The rows of T fall into several groups, and each row is roughly a mix of its group's hidden directions.
T, 116 rows:
[[ -2 -10 -17   1  11  18   3  18  28  -6   0 -21]
 [-10  -5  11  18 -13  -3  26  -8  22  -4  13  17]
 [ 29  14   9  -2  18  10 -19 -15  -3   0 -16  -4]
 [-13   5 -10  17   4   3  21  27 -16   9 -12  12]
 [ 21  20  -8  -3  -4 -13   0   4 -13 -25  20  -9]
 [ 12 -10 -13  -4 -13 -11 -24 -11  -6  -1  25 -18]
 [-24   4 -17 -20 -15 -11  -3 -12   0 -16   7  18]
 [ 29  10 -19  -8   2   9 -20  -5  15  -5  16  -2]
 [ 14 -12  -6 -21  11 -30 -11  20  -7   1   1  -8]
 [-15 -11  14   4   1 -27  13   9   9  -8  17  19]
 [  3   4   4  15 -17  11 -19 -36   9  -1  -1  -4]
 [ -5   1 -21  19 -12   1   5  22 -22  22  -2   1]
 [-33 -13  17   4  -2 -12  15  -1  -6 -15 -13   8]
 [  3  -4 -22  -4  -9  -6   4  28 -23  13  17  -4]
 [ 18  13   3  -7  17  12 -14 -23  -4  -4 -23 -14]
 [ 19   2  23  18   6 -16  -4  27   0   3  -4 -14]
 [ -9  -7  16 -11  10   0  -4 -23  20 -16  20 -15]
 [  8   1 -33 -19  -6  13 -14   2  -1  -5 -22  -2]
 [ 16 -20 -12  12 -10  17 -25 -17  -1   2 -10  -8]
 [  2  -6  15 -10  25 -18 -20 -12 -15  -9 -11 -13]
 [ 10   6  17  18  13 -19   1  28  -6   3  -8 -15]
 [  9   9  20  17  -7  -3  -1  -4  19  21   5 -26]
 [ 22  -6 -11  -9 -19  -8 -27 -14  -4   4  14 -12]
 [-20   5   2  14  -1  17  25  17  -1  23  -8   2]
 [  6  -8 -21   5  -3 -10  -2  28 -19  13  11 -17]
 [ 14  -3 -25   1 -14  27 -11 -14   5   1 -18  -6]
 [ 33  13  -5   1  -1   4 -16  -4  18  13   8 -17]
 [-23  -4 -16  22   0  -2  12  19 -17  11  13  -9]
 [ 17 -10  19  22  17   7   2  15   4  18 -14 -11]
 [ 18   4  20  19   2 -21   2  27   7  -3  -2  -7]
 [  4   4 -29 -23   2  -3  -1  -3 -12 -18  -5  22]
 [  0  -5 -16 -19   4   0  -5  -4 -22 -20  -5  29]
 [-32  -8  13   6  -7 -19  14  -2 -13 -13  -6  13]
 [ 10  -6   1  -6  -2 -16 -28 -28   5 -18  10  -4]
 [ 23   2  12 -13  -2  -1 -20 -26  14 -16  -9   4]
 [  1   4 -11 -26  17  -8 -21   8 -19  -5 -16 -12]
 [-32  -9  14   0   0  -3  22   2 -18  -1 -15   9]
 [ -7   3   8  20 -14  13  -8 -22  12  22 -17  -6]
 [  0  17  -5 -29  21  -5  -7   1 -11  -9 -21 -10]
 [ -5   2  12  23  -6  -8   8  11  16  21   2 -28]
 [ 18  -3  19  24  25  -5   2  14  -5  11  -9 -11]
 [-22  -4 -29 -16   4  17   6 -16  -2  -3  -3  13]
 [ 25  14   3   0  -9 -19  -7  10  -6 -24  19  -7]
 [  7  -5 -30 -16   9  13  -7   9 -16 -11   5  21]
 [ 12  -2  22  23  13  -1   8  17   5  20 -13 -14]
 [ 25  -7  14  10   1 -14 -13  29   7 -12  -2  -1]
 [-15  11   2  14  12   4  21  11  -6 -11 -19  25]
 [  2  10  25   9 -15 -26  -5 -16 -17   9   1   9]
 [-23  -5  29  23  -6  -8  12   3   0  12   2 -10]
 [ -8   3 -19 -22 -24   3  -1 -13   8 -17  14  13]
 [-16 -10  12  -6   0 -13   9  -1 -29  -4 -22  17]
 [ 22   7 -10 -17  15   2 -26  -4  -6  -6 -22  -2]
 [ 33   8 -10   1   3  11 -19   3  14  13  10 -14]
 [  3   3  -3  -8   5  12  26  36  -7  12  -1   0]
 [ -4  -2  -3 -15  -2 -22   3  -5 -24 -13 -23  20]
 [-25 -11  29  12  -4 -16  10  -1 -12   0 -13   3]
 [ -7   2  19  -5   4   0  -9 -34  20 -16  -3   7]
 [-22   2  -4  17  12  -1  22  25  -9   9 -12   7]
 [ 14 -14 -27  -3 -11  16 -25  -4  -3   0 -16  -5]
 [-16 -15  -7  20 -26  15  17 -10   7   5  10  -7]
 [ -1   2  -8   7   1   4  17  33 -12  22 -16   2]
 [-13   3  26   5   8 -23  16  14  -1   2  22   9]
 [-27 -11  -5  -6   0  19   3   9   6  23 -22  -4]
 [ 14  -4  23  24  13 -12   3  22   6  10 -12  -6]
 [ 10   7  16 -13  -7   3 -12 -30  17  -5 -14  15]
 [ -3   9  12   9   7 -40  -6   5  -9 -15   5   8]
 [ 14   9  23   7  -9 -28 -13  16  -4  -9   9 -11]
 [  8  -6 -30 -12  -8  17 -22   2  -9   2 -17 -11]
 [-10  -5 -24  17  -8 -10  -1  17 -24  12  14  -6]
 [-24  -5  20   0   7 -26  16   9  -2  -5  17   3]
 [ 16  -4  27  21  19  -4  -5   3  -9  16  -5 -13]
 [  8   4  14   3  -2   8 -15 -35  17 -17  -8   2]
 [ -4  -2 -15 -23 -14   9 -14 -25  -6 -13  15  10]
 [  0  18  -6 -12 -12 -23  -7  -6 -15 -23  20  -2]
 [ 28  14  11   5 -12 -19  -3  10   0 -17  18  -9]
 [-23  -5  16  -6  -3  -8   8 -15 -19 -16  -8  23]
 [-27  -9  22   2  -3  -8   8 -10 -17 -14  -6  20]
 [ -4   0  -4 -22  15 -14  -1 -16   9 -24 -24   5]
 [-27  -9  -8  -6   8 -16  10  13 -10   1  28  -4]
 [ 12   4  15  14   0   6   1   6  13  29  -2 -28]
 [ 10   4   7 -18  26 -17 -24   3 -14  -7 -12  -3]
 [-17   4 -11 -22 -34   0  -2   2  13  -9   6   6]
 [ -8 -14  16   8  10  15  -5   6  -1  30 -20 -13]
 [-35  -4  -6   1   6 -13  16  13 -10   8  15   8]
 [-29 -10  15   1  -3 -11   8  -9 -11 -22  -4  19]
 [-17  -6 -15  -8  20  13  -4 -28 -18   4  -2   9]
 [  1  -7  16   6  -6 -31  -4   3 -24   4 -20   6]
 [-26   2 -15 -18  -1  15  -1 -26 -15   9   1  -1]
 [ 15   6 -38 -15   6  11  -3   9  14  -7   5  -4]
 [ 14   8 -29 -11  -9  24 -10  -3   4   0 -21  -2]
 [ 18   0  -3 -15 -14  -8 -24 -26   0 -13  10   8]
 [-17 -12  -5  16 -24   5  23   0  16   1  14  10]
 [ 18   0 -30 -10  12  23  -8  13   8   0   9  -3]
 [  5 -15  17  23  -6 -13  -4  13   1   9  27  13]
 [-17   1 -18 -16 -12  21   8 -28   4   3   5   9]
 [ 36  15 -14 -12   1   8 -16  -9   7   8   5  -5]
 [ -3   2  26 -10  14   0  -1 -20  25 -11 -17   6]
 [ 29  26   9  -5  19   9  -9  -8   1   1 -14   1]
 [ -5   4 -33 -20   0  -2   5   0  -8 -21   0  20]
 [ 20   9  -1   1   4 -22 -10  -3 -12 -28  19   5]
 [ 14  -3  -5  -4 -14  -1 -23 -27   1 -15  21  -8]
 [ -8  21 -13 -27  10   8   6  -2  -8  -5 -21 -16]
 [ 12   6  20  17   4 -31  -2  22   2  -8   0  -2]
 [  0   7  21 -12   1  15   2 -28  21 -15  -1  10]
 [-33 -10  -7  -2   0 -10  21  11 -11 -12 -13  10]
 [  8  18  33   5  20 -15   9   2   3   1  11  10]
 [  5   4  29  20  -5   1  -4  -5  13  20   9 -20]
 [  2  -5 -33 -14 -10  16 -16   3  -8   0 -17 -11]
 [-20   3  -7 -23 -31  -2  -7 -13   6  -6  10   8]
 [-26 -11  25   2  -1  -9  13  -6 -15  -7 -18  10]
 [-20   4 -23 -22 -15  -1  -1 -14   0 -17   8  16]
 [-19  -3  19   9 -10 -18   1 -10 -22  -8   7  22]
 [ 14  16   8  -1 -15 -27  -7   4  -4 -21  19  -3]
 [  7 -20  12  31 -14   4   1 -17  13   3  12   8]
 [ -9  -6  -3  -3   9  -6  17  35  -6  24  -6  -7]
 [  3   4  25 -11  18   3   5 -10  22 -14 -21   8]]
Each list below has four rows that fit no group; the rest each fit one group, if only roughly. Name those rows in the order they come.
    q880: [ 11   5   4   4  32  -6   1  27  -9   3 -19  -4]
    q114: [  3  -5 -18 -12   5  11 -22  -4 -22   3 -18 -21]
    q250: [ -5   6   3   3   9  -6  14  20  -5  10 -32  22]
    q691: [-32  -6  -3  11  22 -17  11  15  -6  -8   7   0]
    q283: [ 20  -7   7  18  16   2   1  11  -3  12 -29 -16]
    q187: [ -5 -14 -10  -8   1   7 -21  -6 -25   3 -11 -28]
    q197: [  2  -7 -23   9  -7  28  -9  -2  -4   7 -27   5]
    q751: [ 10   7  20  -2  10   4   0 -13  15  -9 -33  15]
    q620: [ 10 -10  -7  -9  -1 -14 -17 -11  -4 -19  27 -19]
    q529: [ 16   5  -9  -9  -5 -15 -21 -13 -14 -18   8  23]
    q211: [-19  -9 -18 -12 -19  24  10 -15 -14  -1   3   8]
    q508: [  8  11 -25 -19  -2  11   1  -8  13 -13 -26   8]

q880 q283 q197 q211
    q883: [-22 -12  -7   7  20 -24   8  21 -10   0   6  -6]
    q654: [ -3  -3  25 -19  24  -4   6  -5  23 -12  -9   1]
    q168: [ -6   0 -21 -16 -18   5   3 -13  16 -18   9  23]
    q944: [ 25   1  11 -12  -1  14 -13 -21  17 -17   5  -9]
    q789: [ 15  15 -21 -24  11   7 -13   3   0  -7 -23   3]
    q25: [-12  -8 -28 -25  -5  -9 -13  16 -12  -3 -10  -6]
    q699: [ 27   6 -12  -6  -1  -6 -10 -21  -2 -28   9   1]
    q682: [ 17 -11   7  21  26  -6   1  22   2   6 -16   2]
    q724: [  3  21  11 -20   6 -16 -17   4 -20 -11 -13 -13]
    q27: [-23 -20   3  10  28  -7   6  15 -12 -12   0  -1]
    q728: [ -3  -3   9  19  32  -5   9  10 -10  18 -17  -2]
    q36: [-21 -10   6  13  25 -18   4  19   0   8 -13 -13]
    q808: [-14  -7  14   2   3 -23  24   8   4  -3   4  27]

q699 q724 q27 q808
    q134: [  3   3  20   9  -7 -10   4  12 -13  18  29  18]
    q264: [ 12  -9   2 -19   5 -11 -18 -16   6 -22  22 -10]
    q79: [  1  -1 -12  19 -13 -18   4  20 -16  14  21 -11]
    q21: [ 17   2   5   8  -2  -6 -23 -28  10 -21 -12   2]
    q583: [ -5  -8 -24 -11   5  23 -14   2  -6   1 -28  -6]
    q607: [ -4  -4 -14  11  -7  15  15  24 -12  20  12 -17]
    q565: [-10  -7 -23  -2 -22   1  16  13  18  -6   4  21]
    q737: [-13  -7 -26 -17  11  27  -3 -13 -13   2  -5   1]
    q357: [  6  16  23  13  -2 -21  -6  11 -14   2   6 -24]
    q129: [-13   3   9 -22  14  -1   1  -6  35  -8   8  11]
    q854: [ 31  16 -12   4  -5  -4 -20   1   7  15  16  -8]

q134 q79 q583 q129
    q572: [-22  -9  12  13   6 -19  13  19   6  11  17  12]
    q42: [ 25  16  15  18   1  -1   3   3  -2 -25  18   3]
    q496: [ -6   7   7  14  -8  11  16  26   4  20 -14  18]
    q778: [ -9 -20  16  24 -13  -9   6   3   8   3  25   9]
    q555: [  4  -4 -20  24   1  -1   0  23 -19   5   5 -21]
    q711: [-10 -13  -6  17 -24   1  17   9  16   3  19  17]
    q43: [  1 -12  17  28 -10  11   0 -11  -8  17  16 -17]
    q832: [ -5   8  28  16 -15 -19   8  -2 -11  13  -3  19]
    q308: [-22 -10 -11  11  15 -18   8  24 -12   3  11 -12]
    q491: [ -3   3  20  19   2  19   3   6   9  26  16 -14]
    q169: [-35 -19   7   0   6   7  15   7  -9 -15  -8  10]
    q155: [ 11 -14   7  20  34   1   0   2  -9   9 -16   9]
    q847: [ 14  14  12 -15 -10  15   3 -13   9  -2 -19  27]

q572 q42 q496 q832
    q122: [ 13 -11  12  -6 -20   5  -2 -28  19 -12   1  14]
    q787: [-16  16  -8 -16 -24   1   3 -26  -1  -4  18   3]
    q913: [  0   1 -31  -1  10   4   9  25  14   8  -3 -19]
    q924: [  0   2  35  10  -7 -16   2 -10 -11  17 -15  -6]
    q774: [-15 -11  16  36  -9  10  11   0   7   5  -8   6]
    q32: [-26 -18  -9  12 -24   2  19   3   5   2  14  -1]
    q3: [ -5 -19 -18  15 -26   5   4  13  12   5  13  15]
    q836: [-10  -8 -14 -22   1  -4  12  -3 -10 -24 -25  11]
    q305: [-10  -1  21  23  10  -2   5 -12  10  25  -7 -17]
    q594: [ -7  11  -3 -21 -27  -3 -11 -20  -6  -9  20  -3]
    q528: [  3  -8 -36  -6 -20  17  -9   1   3   1 -15  -1]
    q200: [ -6  -2 -27 -11   8  29   8 -22  -6   3   0   4]
    q741: [-12  -3  27  25  -9 -17   6   4   7  13   0 -17]
    q451: [ -1   2 -14 -12   5  14 -12 -10 -20   4 -16 -31]
    q76: [-12   3  19   0  16 -22  16  -1  -2  -2  30   0]

q122 q774 q305 q76
    q615: [ -6 -14  23  27  -2  -1  -2  -9 -11  11  19 -15]
    q750: [-24   9  -5 -33 -15 -11  -2  -9  -1  -7   8  11]
    q910: [ 31   3  12   5   6  15 -13  -8  11   4  11 -24]
    q92: [ 11 -10 -19  11   8 -13  -6  25 -20  -5  13 -16]
    q376: [ -8  10  -1  18  -3  20  23  17  -6  14 -17  11]
    q458: [  8  18  -1   2  -9 -29   7  18   0 -24  12  -2]
    q254: [ 21   1   3  -2 -17  14 -17 -24   7   0  16 -17]
    q632: [ -1   4 -29   0  -4  25  -2   1  10   2 -29  -1]
    q356: [16 21 10 11 -6 14 13  7 16  8 16 22]
    q796: [-21  -3 -11  15   8  11  25  18   2  15 -12  10]
    q152: [-18 -12  22  16   5  10  12  11  14  10  -7 -22]
    q280: [ -2 -14  18  21  21  -2   1  13   5  19 -21   1]

q750 q910 q632 q796
    q743: [-16  -5  14  22 -13   7  25 -15   9   4  15  -6]
    q455: [  2 -12  22  15  27  -8  10  16  -2   5  -4 -20]
    q401: [-18  -4   9   0  23  -6  27   1  12  -1 -23  -2]
    q672: [ 26   1   3 -16  -1   1 -19 -18   8 -26   7  -1]
    q333: [  9 -15  -5  20 -18 -13   7  21 -17  12  14  -8]
    q702: [-17   1  13   7   6  20  26   8   3  23  -3 -14]
    q88: [ -1   4 -27 -21 -11  21   1 -19  -6 -11  12   4]
    q579: [-14  13  31  11   3  -7   9  11   2  12   9 -22]
    q191: [-12 -17  14   2   3 -32   1  17  -3  -3  18  10]
    q273: [  8   3  -7   6 -14  -6 -24 -32  -6 -17   5  10]
    q212: [-17 -11  -9  -8   9 -20   9  24 -13   9  20  -7]
    q628: [-17 -15  14  19  -7 -14  20  -6  13  -3  18  14]
    q372: [  2  14 -10 -14 -22  -4   1 -22   0 -17  24   7]

q455 q401 q333 q579
    q810: [ -2   9   1  16  -5  11  15  21  -4  20 -29   4]
    q131: [ 21  10   0  19  -6  -7 -14   7  10  21  20 -16]
    q471: [ -3  15 -20 -28 -21   4  -1 -12   7 -14   3  13]
    q868: [ 21  28   8 -10  13  -3 -17 -10 -10   0 -14  12]
    q895: [ -6  -2  21 -14   7  -7  -9 -28  26  -9   6  -2]
    q663: [ 31  17  -3  -8  -9 -21  -5   7  -6 -19   9   5]
    q855: [ 23  10   0  -9  -3   9  -7  -2   8  21  14 -29]
    q214: [ -8   4  34   1  -9 -12   3 -27 -10   0  -7   7]
    q285: [ -9 -11   3  18  21  -2  12  21  10  12 -24   7]
    q671: [ 23  12  -4   5 -13  -9 -22 -15   3  -5  24   9]

q471 q868 q663 q855
    q606: [-16 -23   1  21 -21   0  14  -8  15  -2  16   6]
    q624: [ 14  17  -8 -23  25   9 -15 -13 -12   7  -3 -11]
    q416: [ -2   6 -19 -24   9  -1 -13  -4 -14  -9 -27 -14]
    q539: [  6   1  17   7   4  18   8   7   2  31  -7 -24]
    q550: [16  6 24 21  4 -8  6 -2 15  3 18 21]
    q293: [  3   3 -29  -5  21  14   8  20  20   1   2   5]
    q633: [ 28  -3  -4  -1   0   4  -5  23  -1  20 -14 -21]
    q410: [-29 -18   6  18   0   2  25  -1  10  -7   2  13]
    q621: [-11   2 -34 -18  16  22  -4  -1   6   2  -1  -6]
    q589: [-14   4  27  12 -11 -17  14  -3 -14  17 -12  -7]

q624 q293 q410 q621
    q573: [-10  -4  -6 -13   1  25  -7 -26 -16  19   4 -12]
    q714: [ 13  -2  22 -21  13 -14  -4  -4  17  -5 -24   8]
    q721: [ 22   9   5   6 -11 -23   1  10  12 -24  15   9]
    q863: [ 23 -12   9 -21   6 -10 -16  -8  15 -12   6 -20]
    q706: [  8  -1 -22  -9   4  23  -6  -7  10   7 -21 -24]
    q361: [ -8   5  23  -7  -1   5  -2 -24  23  13 -20   7]
    q502: [ 18  17  -9 -24  24  -5  -3  10   2   1 -19  -8]
    q337: [  8  12  32  17  12   0  11 -21  10   0   7   5]
    q228: [-28   7   9  14   2  11  22   4   5  18 -15  11]
    q680: [-18  -2  -4  16  23  -7  18  25  -9  -5   0 -12]
    q87: [ -3  -7 -24 -18   3  27  -2 -24  -8  -2   5   6]
    q430: [ -3   1  25 -31  12  -4   9  -8  19  -7   4  11]
    q181: [  4  -3  22  -7  -4  -8   0 -21  22  -8 -14  26]
    q871: [-12  -2  21   1   5 -31  13   7   5   0  24  -4]

q706 q502 q181 q871
    q434: [ -4  -5 -31  -6  -5  25   3 -18  -8  13  -7  11]
    q588: [  1  -9 -13  12 -25   7  13  10  20   2  12  23]
    q172: [ 12   2 -22  24  -8   3   1  21 -23   9  -4  -6]
    q405: [  8   5  36  15  -5   0  -4  -9   1  20   1 -16]
    q738: [-12   1 -22   9 -13 -12  -6  19 -19  -1  21 -14]
    q504: [ 15  26  -6 -24  19   4 -12   8  -8   4 -14  -6]
    q869: [ 17  12 -12  -8 -22  -2  -4   3  -7 -17  30   4]
    q329: [-23   2  -8  -1   8 -19   9  21  -5  -1  27  11]
    q915: [ 12  -2  12   7   1   0 -25 -31  13 -10  -6 -15]
    q779: [-19 -15 -21  -7   5  -6   6  17 -17 -18  -8  18]
    q951: [-10   7   7   8  -3  -1  24   9   4  27 -12 -24]
    q22: [  4 -10 -23  -5  -8  21 -17 -15  -7   0 -17 -21]

q434 q738 q869 q329
    q727: [-20  -2 -17  14  -6  -3   9  23 -17  22   9  -3]
    q173: [ -2 -15   7  33 -10   2   6  14  18  14   9  10]
    q229: [ 25  14  15  -3   1 -16 -11  -8   6 -24  17  -6]
    q526: [ -4  13   8  15  -7  23  11  -8   7   0 -26  22]
    q602: [-12   3  21   5   6 -23  18  12   8  -4  19  18]
    q185: [ 18   4  19 -15   9  12  -6 -29  15   0  -6   9]
    q147: [-15   3 -20   0   4  27  -3 -26  -8   7  16  -2]
    q612: [-24 -18  12  15  -9 -12  14   6  -5   7  25  -5]
    q148: [ 2 12 32 18  9 -6 10  9 -5 15 20  1]
    q719: [ 12  -1 -15  13 -10  -3   2  27 -20  23  -9  -5]

q173 q229 q185 q147
    q644: [ -5  -3   6   7   3  22  -9  -3   3  31 -25 -12]
    q720: [-15  -7 -19   9 -12   2  11  29 -18   8   5 -14]
    q922: [ 20  -1  -9   4  -6   0 -20 -19  -2 -28  16  -9]
    q46: [-16  -3  18   2   5 -26  22  -4  13 -14   9  15]
    q848: [-33  -8  -1   2   4  11  15   0   8  21 -20   6]
    q302: [-28   0  11   4   0   7  14 -10   3  31 -13  -3]
    q7: [-12 -16   6  21 -18  -5  16  -1  18  -2  20  16]
    q906: [-38  -2  -9  -7 -11   5  12   4  11  14 -14   3]
    q109: [ 16 -16 -23  -4 -10  14 -22   7   4   9 -11 -18]
    q811: [  8   8  13  16   9   3  -6 -13  12 -13 -35   5]
    q890: [-19  -1   3 -10  20 -11  23  24  -4  -4   0  16]
    q85: [ -4  -7  -7  21 -16  -3   3  24 -28  14   3  -3]

q644 q720 q109 q85
